500 stands for zero in the data rows.
Some points:
[612 594 211 271 626 547 315 559 683 581 417 528 507 460 629 479 392 426 475 414 370 430 617 310 408 460 407 436 396 561 527 470 311 549 513 451 414 508 534 264 448 722 535 548 619 565 890 438 524 574 422 574 411 565 688 624 355 602 547 425 630 440 452 444]
[421 517 510 611 607 496 381 518 416 665 611 602 487 532 419 483 594 494 414 561 403 784 358 522 398 437 370 241 655 333 494 471 530 636 565 453 449 476 612 562 561 370 719 611 219 525 671 469 494 470 634 596 374 525 395 345 331 409 642 627 689 335 816 378]
[565 648 582 338 359 476 310 627 414 495 466 604 466 527 614 484 320 351 482 380 311 455 523 268 336 482 527 564 382 591 468 393 744 522 509 494 389 451 513 626 451 729 506 431 234 507 273 524 496 662 386 599 350 507 580 357 655 608 612 480 609 454 397 411]
[451 451 408 366 461 408 312 442 574 514 568 416 573 341 636 589 527 492 633 258 406 614 398 470 850 718 438 572 553 293 553 501 423 470 517 717 545 641 419 498 331 467 455 552 611 374 444 598 700 487 530 607 568 374 295 487 586 471 560 477 373 521 494 625]
[363 693 600 433 431 621 416 366 393 424 383 293 425 479 551 392 597 625 360 339 369 409 570 684 694 432 582 528 654 681 393 449 421 659 471 471 665 401 551 491 384 455 292 397 320 555 458 395 506 485 758 551 721 555 677 513 586 690 570 409 636 385 430 386]
[433 594 543 417 450 545 622 622 423 537 161 380 671 658 600 752 673 553 673 549 570 385 522 530 523 417 589 356 366 349 552 471 587 401 581 420 360 652 554 561 295 500 596 278 460 501 470 495 526 420 650 301 603 501 591 293 473 442 352 480 447 546 649 579]
[274 568 580 657 694 495 674 538 605 521 439 622 420 497 726 447 381 578 430 509 572 647 553 525 599 450 426 292 376 601 479 467 591 389 528 450 377 320 575 166 629 443 572 466 406 519 445 504 479 173 389 514 585 519 478 631 665 448 387 419 411 576 571 583]
[426 396 391 602 497 393 331 466 557 457 582 428 654 305 651 616 519 525 603 792 439 557 400 562 397 362 550 595 572 670 637 491 444 463 394 326 581 296 336 528 231 388 430 492 571 399 461 612 603 469 534 531 528 399 425 622 654 429 535 521 672 609 519 525]
[705 615 510 614 282 552 670 507 687 593 444 583 390 443 691 437 438 640 405 556 505 641 538 576 605 395 552 300 424 523 628 460 509 420 631 490 332 304 544 720 620 347 560 422 455 560 454 433 493 809 411 327 556 560 345 653 556 457 409 409 400 605 568 590]
[665 514 538 276 668 577 420 562 307 411 424 593 325 466 345 480 396 515 404 556 601 643 611 489 591 730 514 338 621 665 659 544 529 432 481 468 631 617 544 522 600 492 345 330 462 530 412 511 519 438 748 233 177 530 404 534 595 465 343 447 505 574 666 582]
[446 394 421 355 452 387 708 419 561 424 569 819 568 456 561 573 570 568 152 327 440 560 392 584 309 658 565 519 554 371 526 495 450 432 312 670 564 648 411 535 274 457 471 709 548 366 490 625 588 488 589 469 574 366 673 584 593 443 555 516 418 612 440 688]
[802 371 404 552 427 346 636 399 574 487 581 384 316 400 647 296 579 601 644 313 482 624 425 588 473 383 518 536 517 661 550 470 436 348 402 342 592 452 412 534 609 763 456 563 548 322 396 668 507 398 577 503 623 322 417 432 260 408 465 828 601 285 477 351]
[553 713 651 647 407 511 623 628 407 520 470 573 437 476 531 519 387 391 462 407 716 464 524 393 457 497 545 581 338 537 204 387 213 570 384 463 783 429 570 620 412 632 608 298 617 492 741 514 495 650 410 704 339 492 475 559 587 581 509 473 540 441 510 452]
[409 353 296 407 430 279 629 345 329 296 319 423 667 580 592 273 230 538 650 585 597 389 577 526 585 420 760 606 648 364 351 489 379 432 442 332 569 609 590 533 634 426 408 549 376 588 480 295 525 451 571 491 281 588 449 376 490 395 623 473 375 583 413 692]
[634 531 574 710 701 556 360 597 771 438 405 549 351 591 344 454 384 552 459 552 573 570 579 513 558 743 566 359 722 539 541 465 586 484 525 399 612 718 567 667 511 527 271 523 401 544 493 414 530 401 243 340 654 544 476 561 602 492 381 477 439 527 646 576]
[259 535 582 326 659 549 350 546 554 488 442 556 408 659 339 421 435 764 478 533 630 785 565 483 540 390 483 719 417 579 487 500 578 346 616 497 452 446 514 304 557 499 629 502 491 540 438 457 512 760 389 522 632 540 516 589 300 437 397 437 448 651 610 534]
[723 552 585 404 651 498 416 510 644 582 458 526 485 559 340 478 449 338 502 622 661 455 527 649 602 423 358 538 438 553 497 501 611 694 588 473 476 448 516 307 277 384 586 591 371 484 400 505 534 617 438 587 287 484 610 545 377 326 301 356 350 276 190 616]
[453 607 590 401 407 619 624 612 360 324 907 374 627 540 601 669 594 536 648 537 600 389 614 484 581 420 622 342 354 417 554 497 598 442 516 358 351 652 580 551 324 502 612 581 463 548 467 375 524 445 592 410 602 548 614 329 524 469 297 423 456 519 684 626]
[464 427 426 407 453 417 390 436 562 467 560 433 558 427 576 577 538 515 581 647 429 586 414 500 655 684 535 543 540 395 519 502 441 462 423 647 546 594 409 520 372 473 455 551 580 382 479 595 000 486 535 520 552 382 520 513 543 479 552 474 434 535 462 573]
[687 573 496 682 307 550 340 553 259 608 437 587 858 577 329 375 399 603 390 581 536 605 550 567 586 750 507 377 277 592 617 481 557 431 658 472 708 679 538 536 617 502 665 537 451 557 451 468 523 354 364 364 621 557 467 636 554 487 416 485 442 549 545 495]
[425 595 589 603 623 627 606 568 409 658 566 326 372 609 688 395 587 495 641 536 725 388 383 502 359 409 435 296 533 408 602 515 612 282 582 690 744 710 266 478 554 337 325 673 596 566 629 413 515 527 511 564 355 566 428 390 598 500 598 684 499 615 376 390]
[425 584 583 639 589 580 656 544 364 514 561 654 496 477 402 469 583 573 355 617 403 411 449 529 485 462 423 670 569 404 632 470 573 581 443 793 382 389 203 587 547 778 311 469 551 599 628 392 519 378 535 555 411 599 411 413 265 368 529 570 331 315 494 428]
[253 521 516 360 229 526 697 533 631 641 426 531 440 561 350 488 382 247 471 588 584 368 569 532 600 510 360 593 443 613 585 484 532 720 648 477 481 477 510 294 631 413 529 541 435 508 411 489 506 653 398 483 614 508 598 607 411 436 377 897 449 320 705 646]
[449 440 417 564 432 444 675 381 602 408 540 409 613 439 202 666 581 492 551 650 421 618 429 510 419 345 494 526 538 243 519 490 422 432 525 321 625 379 393 482 694 814 394 559 570 343 416 614 538 482 530 555 578 343 322 465 664 526 522 338 737 549 427 664]
[603 602 251 770 716 583 708 609 601 419 442 538 496 578 574 478 421 389 461 420 334 435 548 301 446 502 422 522 420 533 381 493 353 595 413 476 403 540 581 254 365 609 569 562 650 562 201 437 492 656 478 505 355 562 569 647 307 707 595 461 601 441 482 392]
[411 603 565 648 597 552 344 594 424 631 608 634 446 433 425 470 569 590 392 538 387 339 396 550 450 498 462 678 526 345 454 498 586 593 584 396 356 495 711 525 626 334 335 520 696 532 623 466 489 443 586 432 427 532 351 372 405 255 516 664 777 421 346 425]
[443 552 540 293 591 513 403 599 437 594 638 600 495 558 385 477 576 613 448 615 426 429 348 573 397 460 262 570 564 388 493 501 600 559 475 316 405 417 655 601 613 376 344 479 639 521 633 492 518 403 588 556 428 521 401 466 366 934 555 684 217 418 405 429]
[586 123 577 607 409 537 636 521 380 666 438 528 480 373 540 479 432 370 452 379 691 461 580 344 450 489 534 557 472 589 287 246 752 570 599 475 339 509 553 566 393 623 549 334 682 526 687 467 490 611 472 638 405 526 430 680 601 638 556 405 597 429 480 419]
[746 506 592 414 666 524 350 526 543 460 443 531 439 574 381 449 449 189 415 539 559 248 492 627 598 434 356 648 408 525 471 471 552 277 549 495 409 383 500 327 658 430 574 601 407 495 479 472 500 643 466 537 665 495 539 533 355 441 428 408 439 737 739 566]
[581 317 545 592 454 534 594 557 411 587 455 552 460 392 546 469 421 388 462 410 609 446 534 355 421 494 577 549 429 542 331 999 604 574 519 481 408 477 525 547 416 611 550 265 335 520 662 469 498 605 439 622 672 520 408 567 562 612 556 462 573 434 433 437]
[452 559 558 564 631 534 595 550 434 591 565 312 400 578 284 389 536 553 691 534 343 378 415 563 432 501 508 288 615 490 537 495 545 719 531 724 369 345 360 520 538 751 784 622 623 556 641 457 516 469 572 429 424 556 350 308 706 434 556 689 360 739 388 420]
[454 460 469 352 482 430 670 463 572 385 552 374 617 418 546 613 504 486 654 339 414 640 369 548 328 779 647 572 539 349 524 502 490 504 331 613 516 576 389 503 755 363 456 530 573 339 489 558 578 513 521 409 544 339 740 631 555 414 491 393 394 523 483 166]
[473 363 339 411 452 330 594 402 688 377 673 477 611 581 525 709 609 542 576 629 701 353 690 494 645 411 641 567 578 437 396 467 401 441 481 765 603 570 701 535 622 473 417 528 307 694 464 795 550 456 552 411 582 694 505 430 526 459 597 468 457 572 407 228]
[666 612 601 347 422 561 405 253 384 445 429 664 423 604 552 430 699 281 475 428 399 458 581 195 356 420 533 529 739 568 430 472 380 582 492 474 662 405 526 550 439 314 675 320 732 574 364 418 506 309 326 544 702 574 606 442 567 573 531 452 571 418 448 447]
[392 200 608 468 421 592 356 323 413 365 402 316 347 635 548 423 637 642 384 382 404 433 577 647 654 472 431 561 275 302 523 506 316 583 471 462 355 421 504 597 431 413 624 499 393 532 424 464 530 380 251 470 255 532 766 438 606 678 551 472 655 399 459 409]
[371 413 422 674 390 383 423 403 567 498 559 382 606 374 252 662 544 539 653 242 503 520 469 493 369 802 423 485 539 721 644 493 433 401 426 382 541 305 401 568 349 362 423 594 531 433 469 605 528 451 544 576 526 433 447 419 183 477 559 392 638 642 422 635]
[426 403 431 718 430 429 261 421 557 429 556 399 565 342 576 641 572 508 573 638 386 582 415 514 344 263 577 545 509 768 456 501 410 504 376 767 504 763 431 521 731 421 471 473 576 340 468 597 579 483 560 472 518 340 531 509 540 509 532 427 329 506 467 691]
Along one direction, these points spread out more than along any other. Take the direction at right angles to it along which they spread out most. Then take the direction at right angles to both along which they spread out most. Go by this last direction. Where along it does each point below lie, from 0 to 99? 50 is the average, and the first point above lies past it. One standard deviation of the points above along it is 16.
[665 514 538 276 668 577 420 562 307 411 424 593 325 466 345 480 396 515 404 556 601 643 611 489 591 730 514 338 621 665 659 544 529 432 481 468 631 617 544 522 600 492 345 330 462 530 412 511 519 438 748 233 177 530 404 534 595 465 343 447 505 574 666 582] 51
[453 607 590 401 407 619 624 612 360 324 907 374 627 540 601 669 594 536 648 537 600 389 614 484 581 420 622 342 354 417 554 497 598 442 516 358 351 652 580 551 324 502 612 581 463 548 467 375 524 445 592 410 602 548 614 329 524 469 297 423 456 519 684 626] 55
[392 200 608 468 421 592 356 323 413 365 402 316 347 635 548 423 637 642 384 382 404 433 577 647 654 472 431 561 275 302 523 506 316 583 471 462 355 421 504 597 431 413 624 499 393 532 424 464 530 380 251 470 255 532 766 438 606 678 551 472 655 399 459 409] 59
[371 413 422 674 390 383 423 403 567 498 559 382 606 374 252 662 544 539 653 242 503 520 469 493 369 802 423 485 539 721 644 493 433 401 426 382 541 305 401 568 349 362 423 594 531 433 469 605 528 451 544 576 526 433 447 419 183 477 559 392 638 642 422 635] 52
[443 552 540 293 591 513 403 599 437 594 638 600 495 558 385 477 576 613 448 615 426 429 348 573 397 460 262 570 564 388 493 501 600 559 475 316 405 417 655 601 613 376 344 479 639 521 633 492 518 403 588 556 428 521 401 466 366 934 555 684 217 418 405 429] 17
[802 371 404 552 427 346 636 399 574 487 581 384 316 400 647 296 579 601 644 313 482 624 425 588 473 383 518 536 517 661 550 470 436 348 402 342 592 452 412 534 609 763 456 563 548 322 396 668 507 398 577 503 623 322 417 432 260 408 465 828 601 285 477 351] 44
[425 584 583 639 589 580 656 544 364 514 561 654 496 477 402 469 583 573 355 617 403 411 449 529 485 462 423 670 569 404 632 470 573 581 443 793 382 389 203 587 547 778 311 469 551 599 628 392 519 378 535 555 411 599 411 413 265 368 529 570 331 315 494 428] 12
[449 440 417 564 432 444 675 381 602 408 540 409 613 439 202 666 581 492 551 650 421 618 429 510 419 345 494 526 538 243 519 490 422 432 525 321 625 379 393 482 694 814 394 559 570 343 416 614 538 482 530 555 578 343 322 465 664 526 522 338 737 549 427 664] 47
[565 648 582 338 359 476 310 627 414 495 466 604 466 527 614 484 320 351 482 380 311 455 523 268 336 482 527 564 382 591 468 393 744 522 509 494 389 451 513 626 451 729 506 431 234 507 273 524 496 662 386 599 350 507 580 357 655 608 612 480 609 454 397 411] 61
[451 451 408 366 461 408 312 442 574 514 568 416 573 341 636 589 527 492 633 258 406 614 398 470 850 718 438 572 553 293 553 501 423 470 517 717 545 641 419 498 331 467 455 552 611 374 444 598 700 487 530 607 568 374 295 487 586 471 560 477 373 521 494 625] 58
[433 594 543 417 450 545 622 622 423 537 161 380 671 658 600 752 673 553 673 549 570 385 522 530 523 417 589 356 366 349 552 471 587 401 581 420 360 652 554 561 295 500 596 278 460 501 470 495 526 420 650 301 603 501 591 293 473 442 352 480 447 546 649 579] 57
[634 531 574 710 701 556 360 597 771 438 405 549 351 591 344 454 384 552 459 552 573 570 579 513 558 743 566 359 722 539 541 465 586 484 525 399 612 718 567 667 511 527 271 523 401 544 493 414 530 401 243 340 654 544 476 561 602 492 381 477 439 527 646 576] 55
[425 595 589 603 623 627 606 568 409 658 566 326 372 609 688 395 587 495 641 536 725 388 383 502 359 409 435 296 533 408 602 515 612 282 582 690 744 710 266 478 554 337 325 673 596 566 629 413 515 527 511 564 355 566 428 390 598 500 598 684 499 615 376 390] 19
